In the rows, zero is written as 128.
One turn moves every row onto another: examples first, then more rows asked
tefe: [135 126 129 160 109  92 116 114 120 135 125 135 111 142 172 133 127  90
 116 164 152  87 112 128 140 152 134 130 146 131 125 131 125 141 133 116
 120 130 140 106 107 133 149 116 140 129 119 120 113 131 156  91 147 160
 118 143 158 148 129 143 144 117 116]
nogu: [138 108 126 120 160 111 138 139 128 136 119 144 147 133 142 153 113 144
 135 165 147  81 166 148 149 123 158 122 153 148 110 152  91 130 129 142
 130 180 146 102 103 134 133 128 159 100 122 108 112  92 121  87 146  83
 141 154 158 171 158 118 136 107 118]
memug: [111 119 135 131  92  98 130 128 107 104 114 145 124 138 103 135 142 118
  80 131 130  77 138 126 141 130 124 134 155 141 121 136 114 107 119 124
 168 144 149 153 150 169 150 126 141 125 144 115 124 108 157 131 145 125
 111 149 130 151 153 136 120 103 130]
Sez: [144 105 122 123 150 105 129 133 141 133 116 163 139 149 120 127  98  96
 145 156 136 118 147 170 122 121 126 139 136 129 133 172 100 124 123 149
 122 181 152 102  94 149 148 135 162 139 110 122 100  95 154 116 124  90
 109 150 130 141 162 131 148  95 136]
Vuse: [ 93 108 121 170  85 121 143 115 135 112 129 128 146 158 124 119 129 120
 118 144 111  79 123 148 160 120 139 103 158 125 121 143 130 108  99 132
 139 120 136 127 130 158 134 149 152 113 142  92 120 101 153 120 126 123
 150 134 127 143 145 120 153 115  99]
fiz: [119 122 120 158 109  98 133 109 115 127 135 160 123 133 140 116 100  60
 116 143 123 101 132 186 131 126 120 127 150 149 119 137 127 115 118 135
  96 164 137  88  83 138 177 116 147 132 104 120 110 120 140 103 121  94
 124 130 137 155 167 147 145 119 106]
tusad: [129 138 123 119 103  82 129 115 113 133 113 126 110 129 101 142 128 118
 108 142 142  74 173 130 132 145 125 129 117 153 111 121 102 134 122 122
 148 122 171 104 119 163 188 134 151 101 120 114 142 113 133 104 152 134
 125 158 144 119 140 136 139 126 121]
tof: [122 133 143  91 138  89 119 125 120 148 145 133 129 159 110 137 125 133
 118 181 152 108 141 118 148 129 142 130 128 148 127 125  85 134 135 121
 154 157 129  94 107 156 162 119 142 100 117 100 116  93 133 102 165 109
 144 146 154 150 154 118 136 153  91]
lusi: [111 125 140 143  96  94 147 122 116 116 119 129 148 168 120 140 145  97
 117 146 117  94 109 183 164 124 143  92 151 120 120 131 122 134 136 132
 120 142 139 110  96 154 144 118 156 137 112 125  93 142 135 107 119 104
 129 102 146 133 149 130 154 117  80]
zur: [ 98 138 124 129 126  77  92 131 111 131 103 152 156 149 145 108 124  87
  96 147 140  83 170 133 145 120 133 142 136 130 116 149 112 113 153 140
 148 144 143  93 107 150 148 134 160 142 124  95 137 115 131 128 162 117
 103 154 148 163 155 147 137  87 110]
bif: [133  99 120 116 123  76 158 104 115 154 102 135 116 151 113 135 123 113
 107 180 136 106 104 162 149 144 145 114 150 136 118 156 104 131 128 119
 145 152 128 102  78 136 135 125 154 122 112  99 125 101 147 108 132 118
 164 139 137 185 120 118 122 102  90]
Nat: [ 97 111 123 164  82 124 137 112 147 112 122 119 144 162 116 117 132 125
 121 142 107  84 128 137 154 121 143 109 149 126 116 140 131 103 101 125
 143 130 139 126 130 159 129 141 145 116 143  97 118  99 160 104 120 121
 145 132 118 151 146 125 159 113 102]
Lazon: [130 134 135  92 142  89 122 127 120 157 141 141 125 154 109 141 137 129
 118 164 151 109 134 108 145 128 139 119 128 148 117 125  79 134 139 122
 159 158 133  96 112 149 168 117 150 102 119 101 122  91 129  98 162 112
 133 137 152 155 154 121 138 148  91]
dobol: [138 103 118 126 149  97 133 138 135 127 121 161 130 150 115 122 100  91
 147 149 135 116 150 168 123 120 133 139 137 137 132 173 110 122 126 145
 119 187 146  99 100 149 147 134 156 136 117 114  88  85 147 110 128  88
 113 145 126 154 160 132 139  92 137]
Gizek: [125 141 129 117  98  84 129 122 124 132 117 134 111 129 103 139 129 122
 103 150 147  83 172 122 126 132 122 129 122 153 109 127  92 132 115 119
 152 117 169 102 119 165 191 133 146 110 121 109 144 114 134 113 152 124
 116 158 140 123 150 133 133 134 123]
popo: [110 115 118 159 120 105 133  99 109 136 141 166 125 141 138 112  99  74
 113 144 120  98 134 185 131 134 108 132 145 147 123 139 126 120 122 134
 101 162 133  92  74 135 172 116 150 126 106 120 107 125 147  96 123 100
 130 124 137 150 166 145 139 122 114]
faluz: [ 96 101 122 163  85 124 137 122 147 110 128 130 148 161 122 120 128 128
 119 149 111  81 132 139 154 124 143 104 150 120 114 143 130 106  98 130
 134 130 137 123 128 156 130 143 153 114 140  95 125 108 160 114 122 131
 154 136 112 147 152 123 157 115 105]
Lazi: [129 136 138 150 139  62 142 105 131 148 112 142 123 159 139 132 111  99
 119 191 157  79 158 140 142 138 133 109 128 145 136 140 119 134 140 128
 151 134 155 100  72 151 151 146 126 128 107  92 133 127 136 104 126 128
 124 153 140 159 133 156 147  94 108]
Mok: [127 131 143  91 139  83 111 128 120 158 144 134 127 162 112 136 128 132
 116 175 144 102 132 115 146 119 138 118 123 154 129 128  80 133 131 122
 158 156 131  99 106 156 163 120 146 102 115 102 116  94 134  98 155 111
 141 139 155 155 155 115 142 147  86]
domu: [113 119 140 137  99 102 123 123 105 110 106 152 126 139 111 135 136 111
  82 136 134  86 135 128 149 133 111 132 154 139 130 127 115 107 117 127
 164 144 143 151 146 174 147 119 149 118 143 121 120 108 163 135 152 127
 112 154 125 157 156 146 124  99 126]
nug: [117 118 136 141  97 100 126 130 112 114 108 144 120 143 112 134 139 107
  82 136 130  77 129 126 152 131 117 125 155 138 119 135 113 101 119 127
 169 139 136 152 151 176 155 130 150 112 144 112 118 114 157 136 144 127
 103 153 128 154 148 133 128 104 124]
Noson: [109 134 139 151 102  97 142 119 119 113 124 126 139 166 119 133 140  99
 119 146 121  96 113 181 168 138 136  84 154 119 121 132 128 132 130 136
 115 141 139 111 104 151 150 120 156 136 111 115 102 139 141 109 106 106
 128 105 142 134 153 137 166 123  81]
sata: [ 99 107 130 126 114  96 149 153 112 134 113 137 113 137 138 125 156 118
 100 158 101  87 132 160 134 124 157 122 135 105 101 162 109 115 120 129
 114 164 126 117  93 139 156 136 179 127 123 117 131  85 121 114 136 100
 149 152 129 163 145 126 129  71 116]
Tun: [101 129 137 156 102  96 141 121 114 109 120 126 153 167 114 137 142  98
 120 149 115  94 115 190 169 131 137  95 150 121 118 129 123 135 131 132
 123 146 142 114  96 150 154 116 154 128 122 121  91 139 137 105 115 102
 131 106 146 139 144 135 161 116  88]
tati: [137 107 130 111 151 115 138 138 127 135 129 139 146 129 148 154 106 143
 129 169 138  82 163 145 148 118 161 119 152 146 107 145  92 112 135 139
 130 183 145 101 104 136 134 126 149 114 122 118 120  93 126  84 150  82
 133 162 159 160 159 116 136 100 114]
mida: [ 98 108 122 164  88 125 141 117 135 111 126 125 145 162 120 121 130 131
 112 143 113  82 122 144 157 134 141 114 161 124 120 143 131 117 102 123
 142 130 140 135 137 153 129 140 145 111 138  91 126 100 157 115 119 127
 152 126 120 150 152 127 155 121 100]
tizo: [134 112 130 116 155 107 134 138 127 135 132 149 154 127 145 159 120 136
 134 165 142  86 164 133 146 121 161 127 151 151 106 149  88 118 135 136
 125 176 152  96 106 126 139 131 157 110 128 110 119  91 118  86 140  86
 141 160 160 165 167 118 141 105 112]
vod: [106 132 128 145 103  92 150 119 108 113 128 137 140 169 124 130 140 102
 120 143 119  93 113 192 168 123 138  91 149 118 124 129 123 135 125 141
 124 144 135 108  96 154 152 124 156 136 114 117  93 139 143 113 114  99
 130 104 136 134 144 141 158 114  80]
Fogo: [120 116 111 157 113  96 134  98 107 122 143 167 129 134 144 115  96  78
 118 144 129 100 136 187 133 129 125 135 150 147 122 138 126 123 121 135
  98 162 138  85  71 137 167 123 151 130 102 124 109 116 144 105 112 101
 127 136 132 153 161 147 134 122 107]
toso: [147 110 119 125 151  98 130 138 138 134 122 165 138 155 128 133 105 102
 143 154 141 122 152 162 130 125 133 144 141 137 135 169 106 123 135 138
 121 181 149  92  99 149 145 136 158 145 120 118  91  93 151 113 118  87
 108 148 121 152 167 135 139  94 133]
bub: [132 101 133 120 152 119 130 136 124 137 124 140 147 127 142 154 111 140
 125 168 142  79 163 143 148 119 158 116 156 146 105 148  90 115 134 137
 131 176 146  92 110 131 137 129 158 111 126 110 122  94 131  86 140  82
 142 159 167 172 165 118 135  96 120]
dig: [115 121 115 156 113 105 138  96 112 135 144 166 125 134 136 116 105  72
 119 142 123  98 132 185 132 130 120 140 145 148 128 133 129 117 120 129
 100 162 136  90  72 141 175 121 138 129  96 115 108 121 138  93 123 105
 133 132 136 156 162 147 138 120 112]
Lonur: [122 100 118 106 121  78 138 136 116 123 118 130 131 138 125 141 143 141
 127 164 129  84 105 152 166 133 151 120 121 144 123 153 106 146 124 103
 125 135 163 127 117 124 151 117 161 120 112 109 113 140 167  96 139 145
 134 136 127 170 130 141 155 105  88]
Ruzel: [116 116 143 140  99  98 125 117 112 113 102 147 130 136 106 135 142 112
  78 133 130  82 131 119 143 128 123 135 152 143 122 127 117  99 114 129
 164 139 143 149 150 170 150 118 149 119 130 121 126 110 164 136 143 121
 113 158 130 157 160 140 126 106 124]
lafar: [ 99 139 136 151 116 114  99 157 136 147 120 153 126 149 149 118 141  89
 120 147 127 121 126 144 127 135 139 118 139 115 137 136 122 121 122 125
 121 139 144  97 112 156 165 129 146 151 120 107 119 106 125 134 150 120
 127 160 131 140 134 144 140  81 146]
fev: [127 138 132 115 108  84 138 120 116 129 113 129 108 135 101 144 134 124
  98 146 143  82 171 125 133 145 121 129 114 149 109 121  98 129 123 122
 147 118 167  98 125 160 180 133 149  99 115 109 140 118 134 110 145 128
 129 156 142 119 153 141 135 132 134]
Nefo: [ 96 102 112 109 101 103 126 141 122 131 126 144 143 146 126 104 137 133
  98 141 120  98 140 147 162 104 139 120 116 139 127 165  99 116 135 114
 129 133 166 105 112 128 143 142 171 124 131 101 137  66 157 104 164 125
 133 133 136 176 160 147 132  92 111]
Mozaf: [140 106 120 131 155  99 131 132 134 127 113 156 135 154 118 127 108  98
 144 157 138 121 151 167 126 125 123 148 137 124 130 167 100 128 132 141
 123 184 144  97 102 153 151 136 158 140 111 114  97  91 150 113 121  95
 103 149 125 147 167 135 145  87 140]
Mina: [126 133 132 120 105  93 130 117 119 131 118 133 105 121  97 142 133 116
 107 145 146  81 163 121 132 142 123 123 120 152 105 123  97 132 121 112
 151 118 169 110 122 163 188 140 151  92 121 107 144 112 129 112 144 132
 118 161 140 130 143 141 137 129 125]
Dogur: [127 138 139  97 144  86 116 123 123 154 140 140 124 153 117 137 129 140
 116 174 156 101 145 112 150 128 135 112 135 151 125 127  78 136 132 131
 152 153 127  97 101 154 163 115 150 106 112 102 118  99 132  97 160 111
 132 143 156 157 157 114 135 156  93]

memug goes to Gizek
tof goes to tati
tizo goes to toso
Where do these go?
domu goes to tusad
lafar goes to tefe

One turn moves every row onto another: examples first, then more rows asked
lon: [104 113 122 165 158 105  86 162 143 147 138 137 131]
kur: [106 133 111 142 142  89 146 137 134 119 143 147 112]
tukop: [ 75 116 115 145 155  93 104 149 142 131 150 154 123]
Kidod: [ 84 124 146 167 127  82 107 150 149 119 150 160 141]
gon: [125 114 115 143 154  94 124 149 131 145 156 144 132]
Pak: [ 79 109 132 147 156  97  99 147 140 134 129 164 109]
kud: [127 145 130 127 126 113 118 123 128 110 127 140 103]
gubav: [128 126 150 176 130 128 109 147 136 139 120 118 141]
fuf: [ 93 102 151 151 126  93 131 133 142 111 146 162 110]
Maz: [142 142 146 131 127 114 104 119 140 121 142 126 113]
fulav: [137 122 136 125 135 127 105 117 137 128 145 132 122]
Zunam: [110 152 133 127 137 109 120 119 131 107 127 150 105]
Sogi: [ 97 127 166 153 137 133 114 136 154 119 138  98 126]
dofe: [ 95 130 148 160 132 145 142 149 156 125 139 123 134]
ruro: [ 96 120 164 151 141 137 113 138 153 123 140  99 131]
vabul: [ 77 144 126 151 145  77 107 149 148 116 143 145 109]
Kobal: [122 119 130 123 153 124 103 126 124 137 140 154 129]
zanu: [112  92 159 155 133  93 110 146 142 136 159 157 126]
Nibep: [132 119 123 123 137 125 109 128 122 131 136 145 120]
pufe: [ 80 122 142 165 127  84 111 148 149 117 149 162 141]
Zar: [130 133 136 126 129 124 117 109 139 112 138 133 109]
sozad: [ 97 134 161 147 133 136 120 152 148 121 130 103 143]
geruf: [ 99 152 133 172 143  85  96 161 152 120 128 129 108]
ves: [ 92 123 161 150 138 138 118 133 151 118 137  99 126]
sis: [138 154 151 134 140 100  90 137 133 132 141 138 119]
sede: [108 114 134 169 132 140 129 135 131 126 113 128 136]
ziv: [ 93 134 158 146 133 137 123 150 147 118 130 104 141]
Pez: [147 144 139 132 131 108  97 136 130 130 137 132 116]
paz: [130 149 130 152 139  74 122 153 140 132 152 133 118]
Ninu: [108 130 154 163 134 143 127 158 156 137 146 117 141]
tosed: [ 76 122 108 160 151 107 115 145 144 116 124 146 111]
tuk: [ 83 138 143 154 145  82 100 150 146 122 126 155  97]
godu: [ 93 134 132 153 151  78  86 161 146 139 154 142 125]
Zot: [ 84 120 145 164 130  86 107 150 148 122 152 162 144]
vog: [103 146 157 166 127 135 134 154 159 125 141 115 130]
vuv: [ 94 131 156 146 133 139 120 151 146 121 130 105 144]
fudaz: [114 143 148 178 121 122 126 138 139 116 109 118 125]
rusuv: [ 97 124 146 153 153  85  81 159 144 143 136 154 113]
bof: [111 123 169 161 121  76 114 145 149 117 151 149 110]

vuv goes to ziv
zanu goes to fuf
Where do these go?
Kobal goes to Zunam
Zot goes to pufe
lon goes to tosed
sede goes to fudaz
tukop goes to vabul
Nibep goes to kud
paz goes to gon
Pak goes to tuk
Sogi goes to ruro
dofe goes to vog
fulav goes to Zar

